The same turns and mirrors carry the whole set onto itself, and each row onto the other rows of its family. Which rows share a family with each named row? Give them in list order.
These 30 rows form 5 families of 6 rows each.
gotef: 2.699; 1.670; -1.182; -2.574; 1.318; 2.366; -1.975; 0.874
makod: 1.212; -0.663; -1.841; -3.027; 0.856; -2.067; -2.484; 0.725
Vozip: 2.352; -0.627; 1.258; -3.119; 1.870; 1.091; -0.137; -0.223
Zad: 2.121; -0.176; -0.433; -0.400; 0.381; 2.040; -2.004; 2.346
lazop: 0.393; 0.701; -2.421; -1.481; 0.196; -1.793; 0.244; -1.937
mitem: -0.476; 0.069; -0.058; -1.392; 2.211; 2.190; 0.213; -1.485
Gira: 2.175; -0.825; -0.749; 0.290; -0.922; -0.429; -1.306; -2.260
Kato: -0.226; -0.128; -1.355; -1.935; -0.381; -1.360; -3.354; 0.853
lipuz: -1.927; 0.704; -0.980; -2.437; 1.185; 1.015; -0.750; -1.481
Divib: 0.859; 0.642; 0.458; -1.345; -1.206; 0.528; 1.347; 0.607
Tadi: 1.277; 1.346; -2.631; 0.823; 0.594; 1.219; 0.256; -1.186
kizez: -1.424; -0.255; -0.959; -1.960; 1.634; -1.094; 0.140; 0.833
Bagu: 1.630; -2.353; -1.338; -0.514; 0.752; 0.133; -3.142; -0.962
Zabub: 1.406; 0.699; 1.015; -2.427; 2.048; 1.910; -0.498; -1.818
Mukep: 0.501; 1.295; 1.013; -1.068; 2.197; -1.413; 0.322; 0.115
ravak: 2.279; -0.574; -0.957; -3.413; 0.037; -1.921; -1.779; -1.221
Fugul: 2.076; -0.573; 0.230; -4.404; -0.129; 0.595; -0.340; -0.033
nur: 0.022; 1.637; -0.898; -0.271; 0.101; -1.565; -2.643; 1.023
Meb: 1.393; -0.549; -2.288; 0.365; 2.181; 1.834; -0.218; -1.670
maz: 3.161; 0.023; -1.511; -1.479; 0.497; -2.229; -0.421; -1.443
Dafiv: 1.235; 1.595; -2.483; -2.681; -0.973; 2.114; -0.311; 0.212
bitu: 1.956; -0.284; -2.935; -0.706; 2.787; 0.714; -2.147; -1.453
pel: 1.615; 1.111; -1.980; 0.580; -0.176; 0.723; -1.651; 2.161
nofif: 0.966; 0.906; 0.758; -0.718; 2.028; -0.323; -3.362; -1.384
luki: 0.864; 0.417; -2.060; 1.247; -0.781; 1.084; -0.144; 0.540
zufa: -1.058; 0.104; -0.577; -2.664; 1.283; 1.954; -2.548; 0.677
zir: 4.101; -0.168; 0.209; -0.114; 0.549; 0.788; -0.970; 0.675
vota: 1.611; -0.882; -1.241; -3.126; -0.615; 1.049; 1.003; 1.149
kup: 1.611; -1.074; -4.165; -2.133; 1.309; 0.678; -1.168; 0.067
met: -0.082; 1.731; 1.262; -0.419; -0.104; -0.852; -2.022; -0.225

The rest of the family of nofif: lazop, Divib, zufa, zir, kup
The rest of the family of Bagu: gotef, Gira, kizez, Mukep, Dafiv
The rest of the family of Vozip: makod, Kato, Tadi, Zabub, luki
The rest of the family of maz: Zad, lipuz, bitu, vota, met

